Each path below is one point turned by a fixed rotation once a step. After each direction that follows a path, write how fast that rotation turns it, in degrees a step (0 if it stays still).
Each turn is a multiple of 5 degrees from 10 to 175, or 0.
Each row of a path follows its step; steps can be skipped.
Path 1:
step 0: -3.02  1.71  -1.94  0.15  -0.23  -1.57  1.52  -2.37  -1.04  -1.78  -2.84  0.96  2.78  0.60  -1.75  0.72  1.52  -0.61  -1.76  1.78  -2.13  2.29  -0.95  0.54  -0.92  2.20  0.34  -3.37  2.13  -0.41  1.64  -0.56  -1.64
step 1: 1.18  -2.70  0.93  0.30  -1.57  2.63  1.38  -0.21  -3.90  0.58  0.91  -1.33  0.60  -0.54  0.45  3.78  0.79  1.59  2.42  -0.69  2.46  -2.21  3.16  0.36  -1.58  0.78  1.57  2.08  1.57  0.95  0.32  -1.00  -0.59
step 2: 1.00  -2.64  0.73  -2.11  -1.56  -2.25  -1.05  2.23  2.90  -3.43  2.27  -2.22  -0.36  -1.19  0.54  -0.63  1.82  2.61  -0.79  -1.58  -1.97  2.41  0.33  -0.64  0.93  -2.09  -0.12  -1.57  -1.67  -0.94  1.58  1.68  0.54
step 3: -1.24  3.41  -0.66  1.29  1.70  0.43  1.15  -0.96  -1.02  0.06  0.42  -3.63  -0.40  1.74  -3.00  -2.32  -1.72  -2.15  3.84  -0.56  -1.37  -2.53  -2.78  -1.34  1.15  -1.23  1.13  0.18  -0.91  -0.38  0.91  0.68  -1.52
step 4: -0.16  0.63  1.75  1.09  -0.46  3.13  -0.63  -2.17  0.03  -0.48  3.41  3.26  -1.51  -0.70  5.80  0.10  -0.18  -2.02  -1.97  0.39  -1.29  0.06  -0.64  0.11  -0.47  0.05  0.41  2.22  -1.14  0.25  -2.56  0.51  0.11
step 5: -0.26  2.73  -0.86  -0.72  -1.83  -1.69  1.94  2.61  3.28  0.97  -3.87  -0.04  1.53  0.84  0.53  1.00  -0.91  1.42  -1.77  0.84  1.20  1.75  -1.84  2.14  0.83  -0.58  -2.98  1.83  2.13  1.16  0.67  2.00  -0.99
step 6: -0.60  0.04  0.67  2.08  -2.86  -1.42  -0.27  -0.95  -3.85  -1.46  -2.88  1.45  -1.25  -1.27  -2.12  1.26  -2.90  -2.28  0.40  1.05  0.47  -0.98  3.43  -1.31  1.16  1.30  1.07  -1.05  0.13  -1.67  0.46  -1.41  2.41
step 7: -0.01  -3.16  -1.62  -2.32  2.56  0.13  -1.69  1.17  1.23  -0.17  0.51  -0.62  1.90  -0.96  0.99  2.63  0.51  -1.45  -0.80  -0.42  1.04  2.46  0.70  -1.33  -4.24  -1.27  4.16  -0.51  0.39  1.97  -0.24  1.23  -0.03
step 8: -0.14  0.81  -1.24  -1.05  0.41  2.15  1.82  -0.94  1.76  -0.31  -1.83  -1.71  0.86  0.32  -0.87  -1.00  1.70  3.83  1.09  -3.17  -3.90  -0.86  0.97  -1.19  3.35  2.54  1.11  -0.65  1.19  -1.26  1.53  -1.22  -1.71
step 9: 0.73  -1.41  1.65  2.88  0.44  0.28  0.08  -2.43  -2.56  -2.39  2.20  -3.28  -0.80  0.03  0.45  -0.63  3.23  -1.72  -0.29  0.92  2.16  -2.53  0.01  -0.51  2.20  -2.53  -1.25  1.06  0.00  1.84  -2.02  2.10  0.73
step 10: -1.24  3.40  0.57  -4.20  -1.31  -2.34  -0.13  -0.12  1.46  2.15  2.52  -0.84  -0.63  -1.43  0.83  -0.21  0.24  -0.74  0.32  -0.58  -0.52  3.48  -1.40  2.75  -0.05  -1.38  0.53  3.10  -2.68  -1.17  -0.15  -0.61  0.99
Speeds:
-0.58  0.08  0.03  -0.05  -0.81  -0.04  0.91  -0.29  0.39  -1.23  -0.17  -1.40  0.39  -0.31  0.45  1.74  -0.33  -1.11  -0.44  0.01  -1.18  -0.05  0.13  -0.23  0.58  -0.23  0.82  1.25  0.09  -0.15  0.13  0.37  -0.28
0
-0.50  0.77  0.30  1.22  0.58  -0.36  1.16  0.06  -1.79  -0.58  0.39  0.16  1.46  0.25  -0.87  -0.56  -0.16  -0.43  -0.45  -0.17  -0.28  -0.58  0.34  0.42  -0.07  -0.40  0.47  -0.62  -0.44  0.35  -0.66  0.08  1.02
125
0.91  1.28  -0.22  -0.23  0.51  -0.40  -0.52  -0.77  -0.39  -0.67  0.71  0.20  -0.48  -0.41  0.70  0.23  -0.19  -0.05  -0.18  -0.75  -1.39  0.83  1.15  0.24  -0.10  0.42  -0.98  -0.46  0.73  -0.98  0.49  -0.74  0.85
175
-0.02  -1.01  -1.24  0.29  1.56  -0.23  -0.85  1.24  -0.24  0.17  0.52  0.42  -0.37  0.45  -0.27  -0.11  -1.33  0.05  0.21  -0.26  -1.42  -0.11  0.02  -0.81  0.70  -0.05  0.86  0.35  -0.24  -0.25  0.16  0.67  -0.16
80
-0.08  -1.05  0.26  -0.24  1.18  -1.00  1.01  0.00  0.76  -0.86  -0.04  0.38  -0.16  0.68  1.16  -0.77  0.82  -0.69  -0.17  0.96  0.09  1.28  0.49  0.48  -0.59  -0.76  0.05  -0.22  -0.07  0.11  0.47  0.93  0.19
145
0.75  -0.40  0.21  0.49  0.49  0.53  0.05  -1.60  -0.18  0.21  -0.08  -0.55  0.35  -0.50  0.13  0.26  -1.36  1.36  -0.32  1.42  -0.06  0.82  0.21  -0.72  0.09  -0.77  -0.28  0.18  -1.15  0.79  0.15  -0.40  0.21
140
-0.98  -0.33  0.28  0.95  0.78  -0.38  -0.01  -0.02  0.37  0.01  -0.66  0.26  0.40  -1.22  0.31  0.91  0.37  0.04  0.68  -0.63  0.52  -0.40  -0.72  -0.60  1.16  -0.84  -1.31  -0.81  -0.25  -0.95  0.85  0.36  0.60
115
